In the rows, zero is written as 128.
A single turn carries every row of the set below to another of its rows. Some are shown first; where does it send the rows asked next?
q_492: [141  88 122 149 125 106 131 125 118  81 135 119 138 108 116 126 164 119
 121 134 127]
q_159: [124 142 115 155 126 116 115 138 125 133  88 114 102 152  99 128 142 138
 121 121 148]
q_623: [140  77 126 101 142 135 111  94 149 139 130 123 134 121 145 131 110 126
 138 112 119]
q_327: [147  78 115 127 123 106 153 104  99 123 113 127 151 131 128 155 147 123
 115 135 145]
q_282: [149 135  97 151 159 116 126 140 121 150 119 123 124 167 119 115 157 125
 149 127 144]
q_193: [127  98 121 120 167 148 118 106 136 146 141 122 139 136 134 133  86 114
 140 145 134]
q_847: [131  86 125  91 122 107 121 116 136 143 135  99 139 110 129 147 124 109
 112 106 115]
q_630: [135 128 111 159 135 139 112 141  73 129 145 106 128 121 130 117 138 120
 108  99 146]
q_588: [153 111 154 168  98 122 155 121 134 147 125 114 141 146 119 146 159 126
 138 137 126]
q_297: [140 138 131 118 136 146 131 154 127  86 131 158 136 129 114 135 151 131
 104 141 154]
q_340: [146  97 125 128 148 119 129 129 132 112 151 119 137 132 175 101 145 157
 129  92 144]
q_253: [120 127 126 155 106 115 137 119 132 158 121 147 141 128 137 168 155 138
 153 115 120]
q_114: [152 119 146 102 120 133 154 139 129 157 108 152 122 112 158 116 116 143
 136 125 153]
q_64: [118 127 162 116 111 139 147 143  94 140 147 144 163 149 111 111 128 122
 117 125 128]
q_214: [136 141  95 154 141 119 132 119 128 135 119 139 133 133 149 132 155 127
 177 112 115]
q_928: [148 126 123 121 147 109 131 109 132 143 106 127 123 141 156 104 109 146
 158 161 106]
q_364: [124 131 102 139  97 135 121 153 139 152 158 142 133 151 147 108 117 133
 140 134 100]
q_462: [141 156 144 122 134 132 122 140 135 146 126 140 124 103 167 117 114 111
 145 149 159]
q_61: [123 121 105 153 125 149 111 156  99 137 155 150 129 129 122  90 132 133
 135 109 119]
q_822: [105 122 136 148 128 101  99 156 122 102 132 124 122 110 107 124 138 116
 127 156 123]
q_410: [154 112 117 101 115 126 182 144 138 136 118 118 123 118 159 123 148 141
 103 130 138]
q_795: [151 152 133 130 147 130 105 149 153 116 155 142 132 117 145 115 150 129
 111 158 149]
q_447: [139 135 123 128  85 134 137 131 133 136 136 121 140 171 159 144  93 123
 146 131 117]
q_852: [131 113 105 114 125 102 148  92 116 147  91 125 131 127 162 152 116 138
 128 141 124]
q_506: [127 124 147 135 148 108 108 151 121 139 126 138 124 146 116 108 114 126
 153 175 122]
q_737: [142 100 134 103 134 111 139 132 115 121 146 103 147 118  88 139 110  98
 119 114 115]
q_601: [166 120 137 129 101 132 129 114 120 113 118 112 133 169 149 158 105 154
 121 108 134]
q_918: [155 142 133 132 109 129 143 116 147 109 147 131 143 143 130  79 120 147
 106 137 107]
q_138: [116 124 109 128 165 128 114 124 146 135 153 114 126 121 110 135  90 133
 113 151 116]
q_488: [139 117 123 122 154 121 130 131 134 101 151 118 131 114  84 123 101 133
 115 126 103]
q_919: [143 134 139 173 103 126 138 119 138 106  98  93 111 135 113 122 144 125
 133 123 126]
q_417: [161 123 122 147 125 122 114 121  98 119 133  88 128 140 144 142 135 150
  89  99 145]
q_950: [137 111 125 129 139 123 132 127 115 129 134 139 145 166 139 128 101 137
 126 115 194]
q_761: [ 90 135 132 120 118 115 129 143 107 131 147 106 145 109 167 129 146 123
 118 101 124]
q_978: [115 161 104 137 106 111 128 115 143 122 129 112 132 137 146 123  89 127
 100 136 154]
q_742: [131 135 112 107 120 137 172 148 117  95 120 118 135 119 137 143 148 106
 101 133 148]

q_737 turns into q_488
q_928 turns into q_852
Now find these:
q_297 turns into q_795
q_950 turns into q_340
q_601 turns into q_417
q_919 turns into q_159

